T: [-4.01  0.08  2.32  1.78]
G: [ 4.02  8.09 -0.36  1.38]
N: [-1.39  8.08  6.03 -3.44]
[-1.39  8.08]
N
after: [6.03]
[-3.44]
after: [8.08]
[6.03]
[ 8.09 -0.36]
G

U: [-0.96 -1.11 -0.11 -3.17  8.09  0.32]
W: [-5.35  2.41  5.87 -7.67  4.01 -0.77]
D: [ 4.20  3.42  5.53 -3.32 -1.84 -1.88]
Q: [-0.96 -1.10 -0.11 -3.17  8.09  0.32]
back: [5.53 3.42 4.20]
D
size: [-0.96]
1
size: [ 4.20  3.42  5.53 -3.32 -1.84 -1.88]
6
after: [-1.11]
[-0.11]

F: [3.55 1.80 0.54 1.06]
B: [ 3.14 -3.66 -0.79  0.56]
R: [ 0.78  1.67 -0.73 -1.46]
X: [-0.88  0.33  2.21 -0.65]
Z: [-0.72  2.24  1.65  3.00]
Y: [ 0.07 -0.01  0.59  1.90]
L: [ 2.65  5.99 -1.70  0.47]
S: [ 2.30  2.19 -2.04 -0.62]
M: [ 2.19 -2.02  6.74  1.76]
H: [-4.34 -4.30 -1.54 -0.88]
K: [ 1.69 -3.53  0.32 -0.10]
after: [2.21]
[-0.65]
[-2.02  6.74]
M
after: [-1.70]
[0.47]
after: [-0.73]
[-1.46]
back: [-0.73  1.67  0.78]
R
back: [-2.04  2.19]
S
[ 3.14 -3.66]
B

firid: [-1.06  0.69  0.25  2.80  2.33  2.33  2.62 -0.66  0.45 -1.55 -3.01  0.61
 -0.82 -3.78  2.06  0.24  0.33  0.74 -2.26  2.22 -0.89 -2.54  2.17 -1.47
 -2.19  0.12 -1.18  1.68 -0.02  0.71 -1.12 -1.32  0.39  1.05 -1.53  1.72
  2.57]
betar: [-0.35 -1.84 -2.10  0.37  1.73  1.73  1.41 -0.79 -0.71 -1.93 -0.49 -0.55
  4.11  3.36  0.06 -0.88  0.29  1.11  2.79 -1.11  0.29  2.05 -0.71  1.94
 -0.30  3.10 -0.65  3.83 -1.41  1.84  0.98 -1.34 -1.71 -0.62  0.98 -1.82
 -0.55]
Sed: [ 4.02 -0.10  0.10 -2.28 -0.79 -0.79  1.74  0.60 -0.14 -0.73  1.00  1.91
 -0.35  0.01 -0.72  1.25  0.72  0.71 -1.17 -0.17 -2.56  0.38 -2.41  0.54
  1.24  3.10  2.58 -3.81 -2.11  1.80  1.60  1.00 -2.15 -1.66  0.22 -0.13
 -1.31]
Feso: [ 1.01 -0.36  3.04  1.71  0.06  0.06 -4.48  2.53 -0.43 -0.03  2.21  1.76
 -2.75  1.29 -1.19 -0.03  0.15  0.16 -1.84 -0.32  1.70 -0.16 -3.80  1.22
  0.70  4.19 -1.53  0.00  1.30  0.53  2.41  2.84 -0.24  0.87  0.72 -0.27
 -0.13]
Pesuz: [ 2.04  1.24  1.40 -0.31 -0.78 -0.78 -1.06 -1.38 -1.05 -1.59  0.71  1.21
 -2.10 -1.02 -2.21  1.37  0.18 -1.11 -3.21  1.78 -2.31 -0.77 -2.08 -1.52
  0.86 -4.38  3.17 -2.35  0.24  0.44  1.73  2.65 -0.98  0.23 -1.98  1.81
 -0.41]
bav: [ 0.59 -1.62 -0.01  3.00  2.75  2.75  2.77  0.41 -0.58 -2.38 -2.34  1.57
 -0.31  3.44  2.84  0.75 -0.10  1.56 -1.38  0.35 -0.53 -1.10  1.41  0.87
 -1.31  6.63 -2.97  1.44 -0.84  1.10 -0.63 -0.51 -1.46  0.25  1.35  0.40
  2.98]
Ves: [ 4.02 -0.10  0.10 -2.28 -1.31 -0.79  1.74  0.60 -0.14 -0.73  1.00  1.91
 -0.39  0.01 -0.72  1.25  0.72  0.71 -1.17 -0.17 -2.56  0.38 -2.41  0.54
  1.24  3.10  2.58 -3.81 -2.11  1.80  1.60  1.00 -2.15 -1.66  0.22 -0.13
  0.15]
zibip: [ 1.36 -0.02  0.22  2.19  3.09  3.09  1.99  0.32  0.89 -2.43 -0.53  1.08
  1.46 -4.05 -0.31 -0.98  0.19  0.90 -0.66  0.45  0.28 -0.15 -0.66  1.94
 -1.56 -2.28 -0.75  3.67 -1.58  4.00  1.94 -2.02 -1.66 -0.73 -1.25 -1.02
 -0.14]
zaven: [-0.08 -0.20  0.28  3.34  1.74  1.74  2.51 -1.16 -0.66 -2.39 -2.38  0.14
 -1.22 -0.12  2.22  0.68  0.26 -0.87 -2.07  0.67 -0.32 -1.93  1.45 -0.60
 -1.95  4.91 -2.51  1.22  0.66 -0.37 -2.27 -1.45  0.27  0.23 -1.98  1.27
  3.61]
after: [-2.54]
[2.17]
size: [-0.35 -1.84 -2.10  0.37  1.73]
5
[ 2.04  1.24  1.40 -0.31 -0.78 -0.78 -1.06 -1.38 -1.05 -1.59  0.71  1.21
 -2.10 -1.02 -2.21  1.37  0.18 -1.11 -3.21  1.78 -2.31 -0.77 -2.08 -1.52
  0.86 -4.38  3.17 -2.35  0.24  0.44  1.73  2.65 -0.98  0.23 -1.98  1.81
 -0.41]
Pesuz

Sonaz: [-0.59 -3.82 -5.44  3.81]
zisi: [ 1.75 -4.19 -4.20  3.78]
kupin: [-0.24  3.75  3.73 -2.96]
Mitu: [-0.59 -3.82 -4.03  2.75]
baki: [-1.20 -5.57 -6.06  3.89]
Nidof: [-0.59 -4.22 -4.03  2.75]
Pim: [-5.58 -3.82 -4.03  4.01]
back: [-3.82 -5.58]
Pim
[-0.59 -3.82 -5.44  3.81]
Sonaz
after: [-5.57]
[-6.06]

V: [-1.28 -0.69 -0.09  1.74  0.99 -3.01  1.01  1.43  0.99 -0.17  2.28 -2.38
 -0.59  1.09 -0.37  0.46  1.92  1.41  1.33 -0.44  1.07 -0.95  0.06  0.64
 -0.13 -1.79  2.36 -3.67  6.14 -0.20  3.89 -0.55  0.86 -0.39 -0.48]
C: [-2.23 -2.21  0.14  1.69 -0.44 -1.85  2.13 -0.45  3.75  0.83  2.79  0.40
 -1.58 -1.47  2.30 -0.13  1.92 -0.44 -0.95  1.41  1.33 -1.09  1.07  0.46
  0.12  2.71  1.92  0.13  3.89 -0.20 -0.55  6.14  0.86 -3.45 -1.15]
A: [-0.11 -0.10  1.52  0.22 -0.16  0.14  0.07  0.27 -0.02 -0.02  0.99  0.00
 -0.09  0.05  0.08 -0.12  0.12 -0.16 -0.26 -0.02 -0.20 -0.15  0.11  3.76
 -0.20 -0.41  0.08  0.30  0.13  0.09  0.01  0.15  0.03 -0.21  0.25]
P: [-2.23 -2.21  0.14 -1.88 -0.44 -1.85  2.13 -0.45  3.75  0.83  2.79  0.40
 -1.58 -1.47  2.30 -0.13  1.92 -0.44 -0.95  1.41  1.33  0.06  1.07  0.46
  0.64  2.71  1.92 -0.10 -0.32  1.37 -1.49  4.08 -2.29 -3.45 -1.15]
size: [-1.28 -0.69 -0.09  1.74  0.99 -3.01  1.01  1.43  0.99 -0.17  2.28 -2.38
 -0.59  1.09 -0.37  0.46  1.92  1.41  1.33 -0.44  1.07 -0.95  0.06  0.64
 -0.13 -1.79  2.36]
27
after: [-2.38]
[-0.59]
back: [ 0.86 -0.55  3.89 -0.20  6.14]
V
back: [ 0.64  0.46  1.07  0.06  1.33  1.41 -0.95 -0.44  1.92 -0.13]
P
back: [-2.29  4.08 -1.49  1.37 -0.32]
P
[ 1.74  0.99 -3.01  1.01  1.43  0.99 -0.17  2.28 -2.38 -0.59]
V
back: [ 2.28 -0.17  0.99  1.43]
V

